(in the rows, 128 means zero)
The same turns and mirrors carry the whole set onto itself, and each row onto the other rows of its family. Which rows share a family with each named row? Give them in list order.
These 21 rows form 7 families of 3 rows each.
Q_880: [142 130 113 138 107 122 103 139 144 146 144 132 109]
Q_912: [147 104 155 115 123 113 101 122 126 175 100  99 116]
Q_948: [139 108 103 129  88 116 115 132 145 134 126 114 120]
Q_955: [129 101 102 130 114 119 121 131 149 134 134 122 110]
Q_195: [111 118 125 122 141 101 139 112 128 146 137  97 123]
Q_647: [143  98 137 121 124 116  87 136 123 174 107 125 117]
Q_857: [140 111 131 140  92 113 128 136 139 135 149 122 104]
Q_101: [119 130 131 145 133 111 131 104 134 154 124  84 132]
Q_634: [133 136 114 134 117 119  94  97 121 150 147 106 131]
Q_463: [155 110 150 109  98 123  96 130 112 168 123 114 133]
Q_564: [114 142 141 131 117 107 112 104 128 163 151 103 135]
Q_920: [134 118 159 109 108 109 137 127 149 137 137 109 104]
Q_723: [129  94 122 119 113 113 127 150 130 142 118 108  94]
Q_360: [136 114 165 122  96 119 113 126 111 152 113  89 110]
Q_96: [144 104 125 124 112 118 138 140 159 139 120 109 106]
Q_183: [130 124 131 148 123  88 113  91 128 151 137 109 134]
Q_496: [135 108 146 115 138 111 114 135 105 172 107 105 129]
Q_774: [122 120 124 144 143 106 112  97 120 158 132 107 139]
Q_87: [166 114 140 126 118 112  85 117 117 162 132 131 120]
Q_561: [144 119 143 121 113 105  88 135 133 180 109 126 130]
Q_688: [126 142 154 125 116 123 139 127 126 151 127  95 142]

Which other rows belong to the same family as Q_688? Q_920, Q_360
Which other rows belong to the same family as Q_561? Q_948, Q_183
Which other rows belong to the same family as Q_96? Q_912, Q_101
Which other rows belong to the same family as Q_87? Q_880, Q_634
Which other rows belong to the same family as Q_774? Q_955, Q_647
Which other rows belong to the same family as Q_463? Q_857, Q_564

The same turns and mirrors carry the whole set onto itself, and each row onto the other rows of its family. Which rows share a family with each named row? Give them in list order.
These 15 rows form 5 families of 3 rows each.
Q_316: [160 121 137 140 147 146 156 119]
Q_481: [151 132 154 164 134 132 124 128]
Q_250: [134 145 167 137 123 138 148 125]
Q_703: [158 118 124 143 139 156 165 123]
Q_802: [137 119 116 135 122 147 153 163]
Q_251: [151 136 123 183 117 148 150 141]
Q_885: [162 130 130 151 145 145 168 124]
Q_499: [111 130 121 166 105 136 145 136]
Q_969: [144 139 130 147 136 125 156 166]
Q_674: [110 122 135 151 111 133 130 128]
Q_364: [128 127 142 131 104 165 155 128]
Q_126: [115 139 139 166 118 120 137 133]
Q_414: [135 154 141 158 111 147 173 139]
Q_682: [142 109 129 152 113 163 127 129]
Q_913: [138 120 140 124 137 131 136 154]

Which other rows belong to the same family as Q_682? Q_481, Q_251
Which other rows belong to the same family as Q_674? Q_499, Q_126
Which other rows belong to the same family as Q_885? Q_316, Q_703
Which other rows belong to the same family as Q_250? Q_364, Q_414

The same turns and mirrors carry the whole set onto itself, and each row onto the other rows of its family. Which rows share a family with each named row? Give them in list order.
These 40 rows form 5 families of 8 rows each.
Q_822: [138 110 116 143 122 122  99 153 126 112 129 116]
Q_277: [140 144 103 129 132 108 155 115 121 131 103 138]
Q_900: [133 146 137 143 109 105 120 112 117 132 110 107]
Q_760: [129 127  94 115 115 113 123 149 120 108 102 118]
Q_356: [120 146 125 122 127 128 100 125 144 110 127 140]
Q_120: [122 123  99 116 113 125 120 143 106 126  89 135]
Q_454: [118 113 130 140 118 145  98 142 125 123 132 114]
Q_792: [115 130 106 132 146 117 103 126  99 118 110 142]
Q_14: [127 121 111 136 131 159 135 153 107 127 116 141]
Q_937: [137 111 111 143 110  98 119 117 133 105 123 126]
Q_687: [153 135 125 154 138 142 113 123 125 149 126 136]
Q_273: [140 121 129 121 130 131 100 156 129 134 127 114]
Q_556: [136 125 122 162 124 129 110 153 143 121 122 112]
Q_552: [105 123 107 116 112 112 139 133 121 106 109 116]
Q_477: [142 127 112 153  96 147 143 139 125 136 114 117]
Q_926: [123 132 110 108 126 124 141 104 103 134 114 140]
Q_213: [118 137 103 148 120 123 152 101 118 120 108 138]
Q_131: [147 132 105 140 114 101 124 109 136 114 102 116]
Q_843: [139 113 107 147 124 126 153 132 102 144 109 112]
Q_780: [117 132 123 123 139 117 104 137 124 117 139 150]
Q_959: [119 138 102 129 120 132 130  99 100 131 136 138]
Q_626: [139 120 130 141 130 121 123 158 145 123  99 115]
Q_29: [111 125 103 117 141 127 100 112 129 128 108 141]
Q_720: [130 131 138 154 136 141 130 108 126 147 133 134]
Q_132: [111 126 127 130 136 152 129 148 110 140 133 136]
Q_67: [143 126 122 132 105 119 110 111 122 100 108 113]
Q_658: [126 126  87 133 101 131 119 147 128 135 100 135]
Q_766: [126 111  95 128 141 148 133 145 129 122 126 145]
Q_452: [142 126 110 146 111 137 148 121 122 138  96 102]
Q_563: [116 132 110 137 145 135 143 146 124 155 128 139]
Q_891: [121 148 115 127 128 131 153 104 120 143 106 136]
Q_351: [119 114 114 119  99 128 136 147 127 126  99 142]
Q_47: [137 134 133 154 138 128 133 114 140 129 146 118]
Q_588: [133 131 146 137 149 122 133 111 117 120 136 118]
Q_390: [117 131 120 117 154 106 109 117 120 119 122 135]
Q_878: [139 144 117 150 152 126 117 110 119 129 137 110]
Q_108: [148 134 129 152 110 127 153 145 117 126 127 112]
Q_30: [131 137 121 133 120  94 117 105 139 128 120 111]
Q_706: [143 128 126 137 105 136 150 132 147 137 126 110]
Q_62: [122 147 121 126 140 155 134 140 113 150 112 126]

Which other rows belong to the same family as Q_67? Q_273, Q_213, Q_29, Q_563, Q_351, Q_878, Q_108
Which other rows belong to the same family as Q_687? Q_900, Q_356, Q_552, Q_843, Q_959, Q_626, Q_766
Which other rows belong to the same family as Q_937? Q_277, Q_454, Q_792, Q_658, Q_588, Q_706, Q_62
Which other rows belong to the same family as Q_132? Q_822, Q_120, Q_477, Q_131, Q_891, Q_47, Q_390

